(in the rows, 128 means zero)
Z: 3 groups of rows, each row roughly a mix of its group's hidden directions; one row fits no group:
Z (91 x 13):
[[ 68 132 111 141 108 137 151 111 127 123 141 129 164]
 [155 153 149  94 143 153 105 153 129 125 134 135  86]
 [118 150 109 108 139  95 103 105 138 101  93 108 103]
 [157 121  80 133 126 120 174 142 137 150 127 127 103]
 [117 162 102 125 130 132 142 150 148 156 126 129 182]
 [102 105 124 124 139 148 150 115 107 110  93 140 176]
 [156 109 111 123 132 160 171 128 138 171 124 151 136]
 [146  88 138 130 161 138 159 133 131 125  80 131 144]
 [119 135  95 107 154 126 172 116  99 115 118 107  99]
 [153 126  90 133 108 100 107  85  99 128 133 135 144]
 [148 141 165 144 159  91 108 139 151 118 135  98 112]
 [104 138 100  74 107 115 127 123 126 120 119 111  91]
 [134 133 135 131 142 187 134 104 134 103 153 150 153]
 [119 171 109  86 117 138 110 130 118 127 145 132  86]
 [ 72 145 105 101 129 122 155 131 133 119 110 112 103]
 [117 159 149  92 110 151 115 136 103 132 155 164 143]
 [105 121 119 125 156 161 174 105 149  98 114 128 132]
 [ 92 141 113  81 100 122  96 113 123 140 107 132 114]
 [113 166 121  92 149 140 149 115  83 111 143 137 122]
 [150 137 104 154 173 105 153 113 132 103 114 106 114]
 [117 175  99 100 113 121 118 108 121 141 159 157 133]
 [151 150 149 139 114 171 117 155 157 135 147 126  96]
 [164 139  95 138 161 111 156 134 126 122  92 125 102]
 [164 120 108 124 127 140 181 166 121 140 134 136 108]
 [153 148 133 124 129 156 121 193 146 137 132 144 119]
 [122 110 122 131 118 135 161  88  84 153 131 160 133]
 [124  89 126 123 103 156 114 134 122  97 126 130  77]
 [145 163 119 111 142  98 127 126 146  78 141 110 105]
 [114 170 127 127 121  83  89 139 136 106 110 112 133]
 [147  91 142 163 153 134 137 141 126 133  77 116 127]
 [129 109 152 167 120 136  93 124 142 158 119 150 165]
 [156  90 127 175 128  99 139 110 139 138 123 123 156]
 [148 128 123 170 120 126 132 127 153 149 176 146 157]
 [155 148 123 108 149 158 148 139 171 153 132 127 159]
 [178 125 134 110 140 104 110 148 126 145 107 123  86]
 [138 152 156 143 164  92 101 138 141 118 134  97 149]
 [130 110 147 126 115 105 110 102 105 100 119 131  73]
 [141 118 123 121 106 194 147 120 122 145 140 154 116]
 [142 116 155 123 124 108 106 102 114 100 120 127  72]
 [134 143 127 163 108 137 112 105 142 127 188 133 141]
 [163 160 101 150 132 116 143 126 142 140 168 157 141]
 [137 165 156 137 138 133  75 132 124 103 138 107 145]
 [119  94 132 132 125 116 105 129 144 128  68 102 110]
 [117 137 141 123 107  92  75 143  91 120 120 121 138]
 [130 133 139  99 152 130 100 122 103  78  94 126 122]
 [115 124 156 148 144  90 121 143 153 100 117  93 101]
 [140 106 128 191 143 116 124 112 156 136 135 119 152]
 [155 108 152 123 102 120 119 169 166 105 128 112 110]
 [136 160 123 103 111 158  88 150 159 102 119 119 122]
 [103 137 103 143  91 157 149 132 102 157 137 157 144]
 [158  94 157 140 134 135 125 156 115 154 105 142 164]
 [145 112 145 154 115 149 153 150 134 143 179 142 152]
 [ 86 119 102 140 113 140 107 145  95 110 129 124 168]
 [117 129 144 151 120  83 103 147 131 106 125 109  84]
 [119 140 123  77 127 119 127 137 117  98  99 108  90]
 [ 93 137 108  89 132 140 160 112  89 125 145 117 112]
 [137 110 153 159 127 180 131 130 103 139 163 133 123]
 [174 103 128 127 135  94 131 147 128 161  97 123 108]
 [129  80 106  90 120 147 135 113 130 101 108 136 102]
 [117 170 110  83 138 110 121 114 114 100 115 123 103]
 [119 117 120 132 102 141 155 130 133 146 194 131 141]
 [152 118 134 101 136 111 122 134 172 106 111 114  83]
 [ 96 119  90 129 126 115 182 115 148 144 114 117 119]
 [137 161 138  90 125 130  85 150 108 123 132 130  93]
 [172 103 103 127 145 115 162 117 144 151 104 127 106]
 [130 110 122 147 148 121 174 159 160 164 141 120 134]
 [116 114 115 107 125 114 112 127 132 125  66 107  96]
 [173 132 143 118 141 109 109 152 140 137 123 117  77]
 [116  86 104 109 100 158 141 113 108 115 117 150 102]
 [ 87 130  93 128 133 123 162  88 136  99 118 117 130]
 [154 115 177 155 138 156 117 154 144 135 146 138 148]
 [ 95 144 118  85 127 120 103 108 110 120  88 120 108]
 [121 143 151 131 141 184 145 137 158 122 163 138 123]
 [101 148 121 124 144 132 124  95 136  67 134 113 115]
 [123  97 119 153 148 105 155  97 138  98  97 113 146]
 [ 79 145  99 137  92  99 124 111 116 129 146 118 140]
 [151 136 144 134 109 140 143 153 138 128 189 148 146]
 [119 172 118 146  93 140 127 168 153 149 135 134 116]
 [122 169 111 134  96 138 155 131 131 173 129 157 132]
 [156 170 112 152 165 117 121 111 120 132 112 160 143]
 [ 93 129 105 132  91 153 106 127  85 112 126 142 145]
 [ 96  73 108 145 117 140 131 158 116 109 134 118 116]
 [119 116  96 125 130 151 173 142 140 163 131 140 164]
 [167 136 159 140 141 163 142 137 156 153 153 127 108]
 [128 114 141 118 136  77 108 105 118  94 109 117  97]
 [151 126 141 169 181 135 153 125 108 114 115 126 142]
 [131 108 130 145 136 172 172 125 149 147 137 146 158]
 [115 162 108  77 118 129 105 135 100 125 122 132  97]
 [121  80 129 129 110 125 121 143 145 139  82 100 106]
 [167 119 159 130 156 124 142 135 168 137 139 114  93]
 [144 127 111  77 143 154 111 117 149 102 107 122 156]]

one row of each group, then the others: which group is each in?
[ 74 135 124 141 132 107 153 123 155 102 127  98 113]	(22)
[117 177  99  83 132 114 128 111 113 112 134 134 108]	(3)
[134 167 132 154 111 138 152 152 150 174 145 140 120]	(94)

[166 100 165 133 161 135 148 114 141 137 145 122  99]	(94)
[101 136 116  98  83 133 122 122 134 148 176 140 134]	(3)
[131 161 152 129 132 116  83  98  94 106 127 125 147]	(94)
[174 121 132 119 143 178 124 113 117 125 133 159 150]	(22)
[136 128 129 144 105 145 114 135 130 178 141 171 158]	(3)
[140 124 108  80 106 155 131  97 130 116 104 153 108]	(94)
[123 131  97 151 134  88 111  95 166 119 125 102 120]	(3)
[104 110 115 150 128 106 167 112  93 159 134 146 148]	(94)
[147 142 160  99 147 151  87 144 107  98 118 136 119]	(22)
